One vector is turned by the same rotation once a tick. Each row is the vector after some number of ticks, and that number follows the row.
The counts run from 0 to 496.
[124 127 104 130 127 146  49 112 129 128 148  98 128  92 114  89 154 124
 184 149 144 119 126 142 134 139  88 146 153 125 127 120 127 162 108 143
 139 173 124 134  96 136 128 123  98  91  99 131 122  71 150 118 127  68
 133 176 184 138 174 164 146 123 115 124 146 158 150 124 137  98 134 161
 110 135 122 132 163  83] | 239
[117 129 109 140 134 146  71 118 100 120 169  91 148  90 145  96 156 141
 173 150 143 123 107 146 122 144  77 131 166 117 136 115 127 161 136 153
 145 160 115 125 113 123 107 119 100 111 104 147 111  93 152 118 131  53
 149 166 194 122 174 159 136 130  88 130 146 163 148 114 146  97 143 174
 113 125 133 118 161 113] | 472
[135 131 115 129 121 132  60 137 103 153 184 138 154  82 131  76 148 113
 166 159 136 107 131 130 139 126  57 136 129 125 122  91 148 124 111 154
 127 157 129 142 102 131  97 120 104 116  76 147 142  84 122 107 134  69
 157 144 170 148 168 145 123 103  93 149 139 149 123 137 143 133 131 169
 110 153 147  92 129  99] | 39
[130 105  89 144 123 118  55 120 115 149 150 138 156  83 112 102 174 140
 150 105 124 105 120 185 103 117 111 131 150 109 131 103 110 162  92 144
 122 155 117 173 113 147 101 139 109  95 119 155 154 137 127 118 106  55
 131 136 174 141 141 130 132 111 116 138 150 159 136 113 138 102 163 150
 122 152 152 150 166  78] | 80
[130 128  66 126 146 124 101 109 118 165 157 157 155  71  92  75 156 109
 146 116 157 132 150 173 106 141  69 115 164 131 120 117 122 151 117 160
 114 148  86 165 104 148 120 130 137 118  98 176 162 110 130 118 129  69
 118 138 152 118 133 122 118 111 118 128 172 158 132  92 157 122 135 140
 119 132 146 141 195 122] | 279
[126 122  79 101 120 129  71 116 121 146 160 160 147  68 101  81 145 129
 155 131 139 121 115 158 114 127  86 104 165 127 137 109 120 138 101 149
 106 163  81 132  88 134 127 138 103 125  88 161 147 109 131  83 120  63
 147 139 161 117 162 118 153  90 112 143 141 144 143  94 155 119 147 169
 119 123 128 114 162 108] | 357
[131 123  82 129 145 145  54 107 117 136 142 133 129  81  90  80 160 122
 165 123 133 107 135 163 112 124 105 125 143 125 126 111 131 161  78 130
 110 167 107 155  96 155 113 137 116  96  78  98 137 117 152 107 119  77
 129 168 156 147 160 145 157 108 134 142 143 145 133 133 138  80 138 165
 134 166 128 126 184  79] | 235
[117 138 106 140 164 128  64 121 107 169 167 152 153  79 120  90 159  95
 158 159 147 129 151 153 130 129  73 131 135 129 107 108 149 144 113 118
  97 169 110 163 100 135 124 124 110 123 103 133 130  93 119 130 119  69
 137 170 176 129 158 162 128 114 134 115 158 155 130 126 178 135 120 161
 108 135 144 137 198  94] | 145
[139 135 119 143 120 140  50 129 121 159 154 124 140  78 117  91 157 109
 164 156 131 114 145 128 149 140  77 141 137 119 132 125 139 159 119 129
 131 171 142 143  96 126 130 129 106 111 106 122 128  72 139 127 128  67
 134 170 170 143 182 161 160 115 119 115 150 147 146 117 136 102 130 165
 111 147 121 147 171  70] | 9
[130 129  97 139 141 132  83 122 101 154 165 122 136  67 106  92 158 114
 167 150 142 121 132 176 113 128  94 154 142 109 102 112 143 164 127 155
 142 152 132 184 138 147  91 110 107 103 109 145 139 117 149 125 124  61
 146 160 180 148 171 162 135 135 113 138 168 174 111 126 133 102 149 135
 105 154 128 132 178  86] | 392
[142 130  92 123 106 133  61 128 136 135 146 113 143  67  84  66 156 142
 155 123 145 140 151 148 121 127  89 143 174 129 118 111 120 151  80 165
 133 170 119 145 104 136 130 147 117 112 107 154 148  80 147 111 127  65
 142 166 141 130 151 130 158  88 103 125 148 176 147  97 139 114 137 161
 101 120 136 149 143  89] | 101
[132 134  95 139 162 134  94 108  86 149 178 139 132  51 116  95 149 120
 138 112 132 134 124 151  97 154  67 101 150 137 117 103 128 156 120 135
 112 153  91 157 108 139 109 152 115 105  76 129 157 108 105 100 134  55
 116 160 126 123 159 140 138 118 128 166 150 170 120 115 149 106 154 160
 107 113 134 122 160 121] | 250
[122 126 132 153 158 139  76 121 115 155 164 129 163 103 137  86 174 124
 149 106 131 123 148 164 121 134  61 107 134 124 151 114 136 149 133 127
 104 167  99 152 103 138 130 116 124 107 117 130 131 105 120 129 104  31
 112 115 159 143 171 155 109 120 112 119 163 148 148 120 173 111 125 170
 130 127 170 157 180 107] | 399
[124 141 118 140 154 130  76 116  94 155 168 124 145  53 113  98 141 147
 150 147 129 159 139 145 110 166  75 121 162 144 117  90 143 160 125 127
 117 161 109 153 132 129 118 144  99 141 111 147  99 104 123 121 116  69
 149 181 147 124 155 161 141 114 102 150 155 159 153 113 173 124 131 179
  93 119 158 149 177 133] | 225
[133 115 105 133 120 128  68 114  98 169 165 148 147  64 118 103 148 134
 134 123  97 114 100 148 109 163  85  93 148 125 161 105 108 175 132 139
 130 161  99 147 111 139 108 133 110 111 111 149 132 130 119 104 112  51
 136 129 157 133 161 138 150 120  83 158 155 116 151  82 134  94 157 167
 134 155 129 129 167 113] | 109
[122 129 103 139 165 145 103 116  84 140 170 118 149  87 132  86 152 119
 156 129 139 120 112 155 103 144  88 114 154 115 142 105 133 169 133 161
 122 144 109 169 117 130  90 114 127 112  88 128 130 137 162 112 117  59
 125 153 166 141 151 146 113 122  75 149 176 146 123 103 149  88 133 162
 144 160 130 102 192 129] | 138
[135 132 114 137 128 136  73 127  97 154 188 125 143  66 127  72 143 120
 160 147 134 123 125 129 137 143  47 130 139 129 130  91 142 139 133 161
 150 157 127 139 117 131  98 118 110 122  71 154 147  84 121 108 147  64
 151 153 159 138 168 158 130 121  89 164 153 153 129 137 131 128 150 158
 102 143 135  96 124 119] | 270
[147 145  74 131 108 134  72 109 102 171 136 143 157  81  91  88 152 132
 129 102 131 141 125 149 101 148  60 103 170 130 151 109 124 148  92 140
 114 149 104 160 101 132  98 133 107 134  63 167 127 128 114 113 130  83
 141 141 150 134 133 131 124 122 126 141 139 144 135 121 160 117 118 182
 122 163 163 126 172 112] | 432
[117 137 117 124 151 129  74 116  99 153 169 124 142  63 104  96 141 143
 158 139 133 163 132 134 111 160  85 121 164 147 116  88 138 158 122 132
 115 160 104 154 120 134 126 138  98 122 108 149 100  99 114 114 114  64
 142 182 148 128 150 165 130 108  89 147 156 159 153 108 175 128 142 175
  89 110 153 139 174 138] | 224
[127 124 111 120 142 135  66 121  89 176 174 115 147  99 122  89 171 137
 164 136 141 133 105 151 114 129  98 107 168 127 104  98 126 148 103 125
  99 170  80 150  93 138 119 128 100 105 113 147 121 118 122  92 118  57
 150 152 175 134 151 155 137  97  87 132 133 149 125 107 161 124 166 168
 114 116 132 117 172 113] | 220
[124 127  90 150 144 120  58 111 116 147 161 141 161  76 117  86 163 109
 138  97 126 121 133 158 122 138  60 116 138 137 127  94 127 141 101 134
 120 160 100 165 104 149 110 139 111  99  78 145 151 100  74 121 132  53
 114 142 150 131 137 140  99 123 140 144 146 156 136 138 162 136 143 151
 118 143 170 138 146 101] | 173
[127 122 114 156 150 137  90 133  88 155 181 142 146  57 137  85 147 114
 147 146 116 106 129 155 115 158  78 119 136 125 143 100 138 171 138 157
 126 149 122 167 132 139  86 125 130 131  98 131 137 137 157 128 126  64
 139 146 157 137 160 136 138 117  80 152 178 128 131 103 135  85 124 163
 146 174 137 116 174 115] | 367
[110 107  71 113 134 115  63 101 132 141 169 158 125  67  95  75 137 139
 172 148 150 116 130 152 127 147  86 115 153 152 127 102 119 154 107 146
 116 175  82 119  91 152 138 140 108 116  91 148 142  95 124 102 129  75
 141 159 161 117 152 128 150 104 117 152 146 136 169 111 144 111 144 157
 114 128 125 121 166 117] | 128
[121 113 100 129 128 135  67 105 148 148 157 159 147  97 117  84 158 111
 166 121 122  87 140 148 130 140  68 106 131 122 166 120 122 159 125 145
 126 163 106 137  82 145 136 121 122  92  89 126 152  84 130 110 114  47
 115 117 158 140 177 133 129 117 117 134 155 124 152 109 144  95 126 164
 139 154 138 130 174  96] | 263
[127 127 111 133 129 142  49 124 116 136 157 101 138  90 127  88 159 128
 180 157 132 118 125 143 141 135  76 143 154 118 127 121 127 163 120 137
 137 175 119 132 104 134 125 122  91 105 101 135 114  77 144 124 133  61
 146 172 190 133 191 163 154 127 113 119 149 157 146 121 136  97 135 168
 108 137 123 126 163  87] | 240
[149 128 156 142 130 137  59 138 107 167 178 115 155  72 115  78 164 128
 149 125 102 131 138 132 127 141  72 130 136 129 115  88 135 146 123 144
 137 171 126 165 118 141 113 123 119 106 121 142 135  99 103 119 114  39
 128 137 127 144 153 156 130  98  73 138 158 143 131 111 149 139 144 169
 107 139 160 141 130 105] | 424
[133 147  95 148 138 130  76 139 122 132 137 128 155  33  94 100 151  97
 141 134 110 126 149 164 118 132  90 136 158 111 126 114 143 150 112 160
 130 161 133 171 135 139  99 140 109 132  85 148 129 107 153 126 133  68
 136 170 143 126 168 140 153 115 121 141 178 164 124 102 155 112 108 156
 118 154 145 148 169  84] | 256
[113 116 126 153 154 119  64 138 126 105 161 149 147  59 114  75 137 134
 161 126 127 109 145 151 140 127  66 120 144 128 138  87 153 131 119 135
 110 178 111 130 132 132 119 131  98 152  96 137 129 110 130 122 126  48
 145 151 156 125 177 152 146  92 126 146 160 150 163 153 165 123 119 175
 119 141 169 138 150 108] | 150
[126 116  84 118 128 119  66 113 129 144 165 169 145  85 102  66 141 128
 160 131 152 113 138 158 125 132  91 106 157 142 152 106 121 144  93 141
  96 168  86 127  80 135 140 139 120 131 100 146 154 102 136  97 118  59
 137 148 163 122 150 120 150  79 112 132 148 131 169 108 161 116 136 177
 128 129 137 131 171 107] | 126
[126 127 107 121 135 130  67 118  83 167 176 127 151  98 129  88 162 126
 153 134 132 132 103 142 110 132 101 113 155 128 120  91 122 156  96 141
 110 147 102 175  89 129  99 131 113  91 103 145 138 113 110  86 107  56
 146 154 167 143 121 147 109  88  67 146 143 143 127 104 162 124 159 163
 108 136 140 105 165 111] | 450
[113  99  83 146 143 115  50 104 110 140 153 138 147  77 112  96 165 146
 150 109 120 111 112 187  99 144  98 122 149 129 125  88 115 171  98 142
 132 157 102 168 123 159  99 139 105  93 110 149 129 135 107 128 115  59
 134 151 174 135 119 135 121 121 119 153 154 138 152 131 140 103 157 149
 124 162 164 143 162  97] | 310
[133 134 115 115 127 140  57 107 112 150 146 112 140  89  88  97 161 139
 167 123 113 130 123 144 104 140 103 138 149 113 132  88 133 167 107 140
 140 159 131 171 119 142 108 104  83  87  93 126  97 113 134 105 105  64
 144 166 161 170 165 181 121 123  92 158 148 143 127 137 150 108 141 165
 104 162 159 129 168 106] | 315
[135 129  95 135 146 139  78 111  90 138 184 135 146  68 136  86 149 137
 141 113 133 125 117 148 106 145  60  95 154 134 129 104 125 138 112 145
 111 157  87 134  93 130 107 151 117 110  68 135 159 110 114  90 133  52
 131 137 140 119 166 124 143 110 118 158 135 163 123 108 145 106 157 171
 120 115 130 106 139 117] | 18
[130 135 106 165 146 125  79 116 107 148 147 151 153  61 114  87 138 138
 132 137 142 135 153 153 115 156  73 118 151 133 159 109 142 162 104 131
 100 154 121 147 119 122 111 150 114 163 102 136 123 125 146 141 120  78
 136 169 157 126 138 144 150 104 119 129 166 135 173 118 164  97 104 194
 125 156 156 153 201 118] | 459
[136 138 108 121 131 142 106 130 105 146 183 138 159  83 118  64 141 141
 151 131 159 139 143 149 112 130  55 116 160 113 147 107 148 126 129 171
 110 150 104 133 119 123 111 116 120 154  89 167 135 117 167 107 127  58
 158 127 156 128 177 136 134 102  91 139 157 165 127 110 161 126 127 186
 117 125 156 115 160 136] | 44
[142 141 114 132 140 132  84 114 102 183 177 139 132  85  90  77 145 134
 154 125 157 142 144 141 125 128  66 128 140 126 129 101 157 135 110 125
 108 163 116 149 119 126 125 114  98 145  97 140 148 117 129 107 127  62
 152 155 164 155 169 181 145 102 113 155 142 159 134 162 153 133 152 171
  84 130 147 138 165 121] | 69
[145 146 118 156 131 150  66 138 107 139 159 105 150  72 129  60 150 108
 145 135 137 129 154 121 144 148  52 131 151 139 131 102 139 147 102 156
 128 161 134 150  99 125 104 143 134 126  85 130 141  74 132 132 148  74
 121 167 135 127 140 141 138  95 101 116 162 148 144 117 151 108 105 183
 128 151 141 124 148 100] | 349
[120 108 131 136 134 114  55 134 130 139 167 154 156  68 100  70 142 129
 164 147 106 103 149 154 134 134  78 131 125 131 135  78 141 150 127 155
 135 170 131 150 130 153 113 124 113 118 116 134 118 113 140 127 106  58
 149 130 150 150 167 143 132 109  82 150 172 119 155 128 141 125 117 160
 124 177 171 136 152 106] | 287
[148 138 109 138 113 134  77 119 127 124 157 136 141  64  86  76 142 144
 148 105 134 125 149 153 116 121  68 144 150 105 153  97 148 139  98 166
 139 147 138 157 130 123 103 134  97 137  80 143 147 103 147 103 125  59
 143 152 137 157 166 154 143 102 115 170 152 178 132 147 137 117 137 169
  94 147 167 141 128 109] | 409
